In the rows, 128 means zero.
Each named move below is a turn or a mirror, shown by a few rows before and after it. Which moves, in which order, take the first row of each later pair to the second? The first pair is answered.
move j_591:
[143 114 132 108 163 136  79 134 140 103 182 143 136  71 130 118 129 167
 151 136 166 131 120 133 143  96  90 149] -> [144 172 124 114 129 154 110 109 106 125 146 114 115 134 142 135 154 220
 108 144 144 135 139 134 157 106 159 136]
[138 146 137 127 141  82 132 127 131  99 134 108 142 125 136 100 156  99
 109 155 156 116 134 119 127 117 146 107] -> [138 145 137 126 141  85 134 128 126 104 129 111 141 127 134 100 160 101
 106 156 148 116 138 120 123 120 150 106]
[107 105 144 124 149 138 129 129 152  95 148 146 104 120 119 110 121 148
 129 135 132 132 129 144 159 116 148 117] -> [108 118 144 123 143 136 142 127 148 100 139 143  96 132 120 109 132 155
 122 139 124 132 133 141 162 118 156 114]
move j_725:
[166 120 131 117 121 134 104 121 152 105 159 171 155  74 167 114 118 115
 142 137 189 134  80 140 150 112  77 128] -> [172 106 117 162  90 141 102  99 133 133  96 167 155  91 164 160 120  96
 148  78 177 110  95 135 140 133 107 125]
[121  76 113 157 163  98 139 137 132 157  89 102 135 101 102 106 106  90
 120 115  89 123 139  97  97 127 107 113] -> [122  90 111 144 167  95 143 134 138 152  98  94 132 101 100  86 108  98
 110 142  93 136 145  90 103 125 106 114]
[172 158 116 138  69 128 137 105 113 144  96 119 131 125 159 126 103 135
 134 132 162 141 104 115 110 140 104 119] -> [169 166 123 117  79 124 135 117 119 134 124 117 134 120 152 105 106 143
 132 163 169 149  98 121 112 129  93 121]
[105 183 106 130 112 114 125  96 123 106 111 135 112 152 169 114 164 146
 118 158 154 121 132 142 178 122 161 142] -> [ 96 168 117 105 132 119 111 112 133  79 151 160 121 139 169 119 163 147
 134 153 157 126 116 160 177 118 130 143]
move j_514:
[144 115 110 111 118 129 104 135 149 119 133 114 129 105 113  96 105 110
 133 149 139 133 120 125 103 125  98 127] -> [148 117 110 101 111 146 112 143 135 113 149 116 130 118 113 115 102 131
 132 150 141 128 110 140  95 126  96 123]
[108 106 165 130 159 124 138 139 132 114 155 138 140 108 125 125 111 124
 130  92 119 134 122 136 125 138 116 112] -> [103 105 166 130 161 123 138 141 137 116 156 137 134 104 126 122 113 126
 130  92 120 137 121 136 126 134 119 111]
[132 120 138 118 112 160 136 134 107 126 120 115 117 139 113 179 130 124
 130  68 116 117 115 128  85 155 124 126] -> [122 112 138 145 124 105 108 113 154 128 108 124 121  87 112 114 138  75
 155 104 131 109 131 102 150 132 122 142]
[169 164 136 122 123 143 120 114 130 157 126  85 138 117 140  68 134 149
  89 179 123 166 153 142 108 136 170 107] -> [171 164 138 116 123 145 114 111 133 157 132  94 140 113 143  72 139 149
  86 180 122 163 144 142 112 135 170 104]
move j_184:
[129 116 145  80 158 145 144 153 119 112 175 116 116 115 125 151 113 138
 125 147 118 140 129 131  77 127  96 116] -> [105 116 140 116 162 119 155 140 128 143 119  87 102 116 104 132 125 113
 106 147  91 135 167  92 110 122 147 119]
[138 153 116 152 105  98 105 102 142 119 105 132 132 115 160 100 137 120
 147 169 150 109 134 104 190 122 138 141] -> [145 156 121 115 103 130 112 118 131  90 156 155 133 128 170 118 131 155
 146 173 168 121 103 141 163 128 106 135]
[172 107 107 154  82 130  95 110 134 142 103 129 160  97 144 129 100  99
 151 126 177 121 105 110 120 147  89 112] -> [148 149 118  88 115 177 137 128  93 117 165 114 139 160 134 153 114 192
 107 149 148 145 101 150  86 144 121 106]
[ 90  99 152  95 177 132 170 164 109 114 175 109 144 133 122 147 126 139
 104 152  79 141 121 130  92 104 157 141] -> [ 96  74 139 145 160  92 149 143 140 145 112 104 148  97 118 117 120  70
 123 142  86 120 143  94 120 105 157 149]
Then:
Each pair is 2 to 3 moves apart.
[178 156 132 137  64 120 106  96 132 147 125 118 109 113 161  88 145 118
 148 173 157 130 115 133 154 122 122 122] -> [142 158 144  92 107 169 134 123  96 126 172 127  95 158 144 140 157 183
 126 134 118 136 113 166 131 124 150 123]
j_725 then j_725 then j_184
[137 133 132 120 114 132 111 119 123 107 155 158 134  94 164 132 116 165
 145 123 171 116 101 157 159 132  91 128] -> [ 96 130 136 123 141 148 130 121  96 119 136 145 117 128 141 170 126 181
 123  82 123 107 120 159 161 129 143 133]
j_184 then j_725 then j_725
[129 120 125 118 134 155 117 132 110 104 148 143 125 130 139 166 123 143
 150 101 135 136 114 157 107 140 113 134] -> [104 151 128 114 162 132 140 130 112 118 134 107 106 149 114 130 140 158
 117 145 100 147 150 127 130 123 159 135]
j_184 then j_725
[155 133 115 141  88 118 114 113 139 136 100 134 136 110 155 103 123 103
 163 133 148 113 120 103 141 121 126 118] -> [148 129 126 114 102 123 109 129 143 110 147 156 136 105 160 107 126 121
 170 138 159 117 105 119 145 109 104 120]
j_591 then j_725 then j_725
[172 130 109 146  70 156 142 130  81 148  88 114 130 157 142 165 111 149
 120 108 138 124 122 147  64 155 118 109] -> [173 161 121 114  76 163 135 129  92 118 146 129 131 157 158 140 124 185
 124 157 156 139  98 165  90 139 100 108]
j_514 then j_184 then j_591
[128 121  98 172 107 131 116  98 167  81 115 123 151 126  95  97 161  98
 143 139 156 132 137 134 171 117 127 137] -> [108 113 114 135 143 134 125 123 167  62 161 130 150 133  82 101 162 121
 137 148 142 143 132 146 155 108 115 141]
j_184 then j_184 then j_591
[141  82 111 185  88 124 105 103 142 145  88 175 113 116 175 174 116  76
 193  76 152 101 112 118 177 136 119 141] -> [147 149 109 141  82 174 155 112  85 152 106 142  89 195 178 213 128 182
 136  94 125 131 112 146 140 143 166 126]
j_184 then j_725
[134 103 140 100 120 148 114 149 127  99 143 154 128  91 145 149 114 122
 135 121 155 118 110 148 124 134  87 147] -> [143 150 136 102 116 130 129 144 131 110 137 118 117 100 144  93 118 143
 106 191 150 133 127 120 136 124 113 139]
j_725 then j_725 then j_725
[ 89 107 135 103 161 140 120 149 133 107 168 163 126 124 109 160 126 128
 148  90 114 126 120 154 132 134 117 132] -> [111 106 117 144 116 141 119 124 118 139 105 156 125 126 121 178 119 103
 147  60 128 115 124 134 125 153 130 126]
j_725 then j_184
[ 90 140 141 141 144  91 113 106 162 171 123 124 147  82 129  76 150 127
 135 132 132 116 134  77 159 125 148 150] -> [ 73 151 156  94 175 113 124 127 146 146 171 130 138 100 119  94 160 169
 125 137 117 122 128 104 150 122 150 151]
j_725 then j_184 then j_184
[134 103 132 191  92 119  87 129 159 163  81 127 119 112 128  99 126 109
 173 150 161 121 140 137 148  98 107 106] -> [145 124 139 139  87 183 106 146 117 141 129 138 112 162 142 157 128 189
 161 126 155 133 110 189 107 112 104  96]
j_184 then j_591 then j_725
[111 107 130 130 154 156 124 123 108 147 117 140 144 153 123 172 142 133
 148  63  85 106 142 161 129 137 158 134] -> [127 106 127 131 144 163 119 120 109 142 120 151 148 151 132 180 138 131
 153  61 102 105 131 175 129 139 141 133]
j_184 then j_184 then j_591
[122 127 137  95 138 135 122 147 134  98 169 136 134 118 128 131 129 141
 129 145 129 150 117 139 109 117 110 128] -> [ 95 138 137 110 152 124 131 139 126 118 140 118 122 138 116 135 148 143
 113 134  98 143 141 131 136 112 161 133]
j_184 then j_725 then j_591
[ 88 112 137 113 162 135 124 137 124 148 111 106 117 136 121 115 119 132
  99 137  92 122 152 127 113 139 151 115] -> [114  95 126 142 137 117 106 125 141 156  90 111 123 108 134 101 109  92
 118 140 117 114 142 114 120 137 123 114]
j_184 then j_725
[120 156 110  93 150 130 120 153  89 157 132 146 125 158 128 179 146 170
 137 124 117 123 127 154 123 163 113 141] -> [109 144 118  84 185  98 106 165 128 143 154 156 131 116 113 130 151 141
 147 164 117 123 133 140 151 138  96 157]
j_184 then j_725 then j_725
[150 110 117 141 118 128 120 149 132 105 125 164 135 139 141 144 126 129
 144 109 151 120 112 145 170 126 119 132] -> [141 106 113 148 126 134 133 148 120 119 102 148 128 155 130 159 124 135
 130  95 132 114 133 141 160 128 145 126]
j_184 then j_591 then j_725
[134 126 144 132 136 196 102 126  70 128 111 113 103 151 115 168 101 131
 129 108 116 120 121 114  85 134 110 128] -> [117 145 147 125 159 174 116 134  83 132 108  87  90 152  96 126 114 135
 106 154 100 130 139  92  96 118 136 133]
j_591 then j_184 then j_725
